rotation steps, each row followed by its count of steps:
The counts run from 0 to 297.
[-22  13   2  14  34 -36  19 -27  -6  -2   4   5   3 -33  20   5 -25  10
 -44  -6  27  37  47 -10  11  -7   1 -21   5   3  26  -9   8   4 -21  13
 -14 -10  43] -> 223
[-27   5 -18 -34  14  -7  27 -10 -11  -4 -24  23  -5 -52   8  32 -23  28
 -15  11 -31  31  42  -7 -17   6   0  -7  -9  -6  36  18 -11   4  -3  12
 -18 -28  24] -> 95
[ 25  33 -12 -44   4   8   8 -19 -10  32 -12  -2  21 -14   0  18 -10 -17
 -26 -19  -8  55  10   8   1  20 -11   6  24 -21  19   9 -28 -15  10  42
  27 -34  17] -> 40
[ -6  20  17 -34  35 -27   7 -42 -39  10   7 -26  23 -26  19  35  12  23
 -26  -3  10   9  -3 -13 -24  15 -34   2   0  -3 -17  -3  -5  23   7  21
 -24  -8  45] -> 232
[ 18  18  25 -41  35 -31   4 -26 -22  13   7 -31   5 -32  17  10  25   8
 -32 -16   4  40  -2  11 -26  -4 -35  14   3  -4 -21 -15  -2  16  -5  -1
 -25  -4  38] -> 262
[ -1  31  -1 -17  41 -32 -11 -35 -14   2   3 -31  27 -25  33  13  -3   1
 -28 -34  31  29  15 -28 -10 -11 -15 -12  17 -19  -3 -23   2  18 -18  26
  10 -10  34] -> 75
[ 12  40  15 -43   8 -22 -13 -31 -17  29  11   1   7 -19   0  28   5   9
 -24   3  -5  55  10 -14   0  34 -15  -7   3 -31  28  34 -18  -3 -19  11
  -2   4  34] -> 99
[ 16  -5   9 -49  28 -43  34 -14  -8  -5  -5  -7   3 -32  -6   9  18 -10
 -29  10   4  30   4  -7 -36   8 -20  12   4   9   5 -19  20   8 -14  19
 -30 -27  39] -> 260
[  1  23 -26 -43  22 -21  28 -14 -14  22 -31 -12  14 -12  -3   6  -1 -36
 -18  -1  -3  29  18 -29 -26  14 -11   5   6 -18  49  -6  -1   0 -12  46
   1 -20  22] -> 72
[ -6  45  -4 -15  33 -17   5 -29  -7  56 -16   0  -2  -4  34  -6   0   9
 -27  -3 -23  47  34  32 -10  -5 -13  16   2 -11  13  -7 -24 -17  26  -3
   2  -2   5] -> 33
[-29   8 -10 -12  25 -16  24 -22   1  33 -34  19  -5 -33  19  18 -27  28
 -11  10 -10  59  44   3 -19  13  -5  -4   6 -19  47   2   7 -19  15  11
  -5 -15   6] -> 65
[ -2  33 -17 -33  21  -8   4   3 -11  24   1   6 -11 -40  16 -25 -14  11
 -29 -37 -13  11  41   6  21 -40  15  -2  -4 -21  24  -5  -6  11 -25  22
 -14 -29  30] -> 280
[  7  17 -20 -59  20  -1  -6   5  -4  -2 -22   8  17 -39  -7  12  13   4
 -15   2   9  52  12 -27 -29   4   3 -14   8 -16  27 -31   1  11 -31  17
  -6  -8  51] -> 245
[ 28   5   7 -34   4  15  17 -17  -6  42  -3  25   9 -20   9   1  12  22
 -38 -34 -10  41  -3  37   3  19 -29   0  14  -9  -4   6  -9  -9  17  27
 -18 -29  42] -> 25
[  6  27 -10 -52  17 -22  17 -23  -9  28 -24  13  -2   0  17   3  -1 -28
 -34 -20 -28   6  43  -5 -17 -31   1  29   4   6  26  -5 -14   2 -14  25
 -13 -44  18] -> 161
[ -7   3  -5   8  26  -3  27 -18 -11   6  22  21   9 -34  12   5 -16  29
 -45   0  30  24   7  11  21  23  -2 -29   3   9   5 -32  11   0  16  39
  -5 -27  64] -> 52
[-15  20  -4 -30  39 -17  29 -12 -36  28  -3 -23 -10 -47  22  -7 -10  26
 -15  -5 -31   2  25  17 -12 -31 -11  17 -12 -15  -1  10  -7   7  10  15
 -40 -18  12] -> 265
[ -8  20 -16 -28  38   9   4 -15  12   7 -12   0  16 -37  42  20  -9  30
 -21 -23   7  49  22  16 -17 -19  -7  -1   1   8  -6 -57   0  -8  25   5
  18 -25  18] -> 179
[  8   3  15 -30  33 -33  18 -27 -21  35   4  26  -1 -21   1 -16  10   7
 -38  13   2   0   6  -4 -12   4  11  15  -2  16  13 -16  18   8  -8  24
 -46 -32  54] -> 289
[  5  15  32 -26  17 -32  11 -15  10   4  30  17  -7 -33  14  16 -18  32
 -31 -11  23  60  25   0  20   9  -8 -16  -5  -5  22   4  14   6 -19   9
  -2 -10  44] -> 254
[ 13  31   3 -46  16  -7 -16 -22  15   2   7  10  19 -48  14  23 -29  22
 -11  -7  -4  65  27  13  -1  -8  10  -4  22  -9   1 -11  -5 -15   1  12
  24 -30  15] -> 8
[  2  -1 -14 -12  30 -13  44  -9  -3  -1   4  15   0 -36  14 -12 -22  15
 -39 -12   6   7  25  18   7 -22  10   0   3  20   5 -38  13  -3   8  35
 -17 -48  44] -> 21
[-15   9  -8   3  39 -14  35  -7   4  41  -3   7  -3 -27  20 -25 -15  27
 -27 -20  24  32  18   5  17   1   0 -18  -2 -11  34 -24  31  -4   8  43
  -6 -26  26] -> 50
[ 14  41 -10 -49   7  10  -8 -16 -16  47  10  18  11 -27  -2  -6  -9  12
 -14 -10 -18  14   6  -5  27   6  26   0   9 -28  20  23 -20  -5  -2  50
   9 -34  28] -> 11
[ 14   5 -25 -28  16  19  39   1 -15  36 -36   9   5  -3   8   0  25  -3
 -43 -16  -8  35  -4  19 -18  25 -36   4  -1  -6  23 -15  -8 -12  16  38
 -21 -25  43] -> 56
[ 16  -4   5 -29  21 -25  20  -5  -7  22   8   1  11 -68 -11 -33  -9  12
 -18   1  12  39  -2  10  -2   4  13  -4  21 -11   7 -11  26  -7   0  39
 -20 -38  32] -> 140
[ 13  32  -6 -36  17  -8  -4 -30   3  15  -4  33  13  14   8  33   9  -5
 -44   7  13  52  19  -5  -9  35   1  -6   3  11  24 -33 -12  -9  -5   7
  14 -11  44] -> 187
[-18  19  -1  -1  20 -19  -7 -37  -7   4  -6  14  23 -40   8  24 -21  23
 -28  20  12  64  27 -11  -4  29  12 -17  23 -12  24   4   0  -9   8  10
   7  -7  36] -> 67
[ 11  41  24 -40  27 -39  36 -22   2  11  41 -29  -9 -23  12  11 -32   4
 -27  -5  -6  22  23  17  23 -10  -9  11 -18   7   2   4  -4  -7   1  20
  17 -25  23] -> 136
[ -5  10  -4 -34  24  -9   8 -35 -31  39 -25  37  15 -18   9   2  15  20
 -34  12 -14  -7   5   1 -31   5   5  11   8  14   7 -16  -1   2  22  26
 -44 -40  38] -> 28
[ 11  -1   1 -30   4  -6  59  -9  -7  16  -3 -14  -3 -25  -6  17 -12  -7
 -34 -15  -9  44  14  10   6  20 -46  -3   1 -13  23  36  -4  -2  -6  37
 -12 -31  30] -> 227
[  0  38  -6 -27  31 -10  38 -13  11  44   3 -14  -5  14  38  -4 -10   4
 -23 -40   4  24  21   7  20  -3 -26   0 -16 -13  33 -21   8  -3  16  40
  23 -27  13] -> 48
[  0  30 -29 -50   9  20  29  13 -28  10  -8 -16  -3 -40 -15   9  -7   8
 -19  14 -21  34  13   6   4  21  -3  -8 -19 -21  25   9 -32 -10  13  34
   2  -9  43] -> 242
[-13  31 -24   6  28 -22  15 -32 -24  31 -19  13   2  -4  20 -17  -5 -23
 -48 -17  -5   5  49  -6   3 -17   7   8   9  -7  28  -3 -15   6 -12  28
 -13 -20  33] -> 191
[ -9  11  17 -30  22 -36  20 -10  21  -1  13  19 -15 -30  16  18 -20  31
 -26  -6  17  54  28  -6  10  -4  -6 -18  -6  -5  30 -11  27   2 -33   3
  -6 -21  36] -> 253
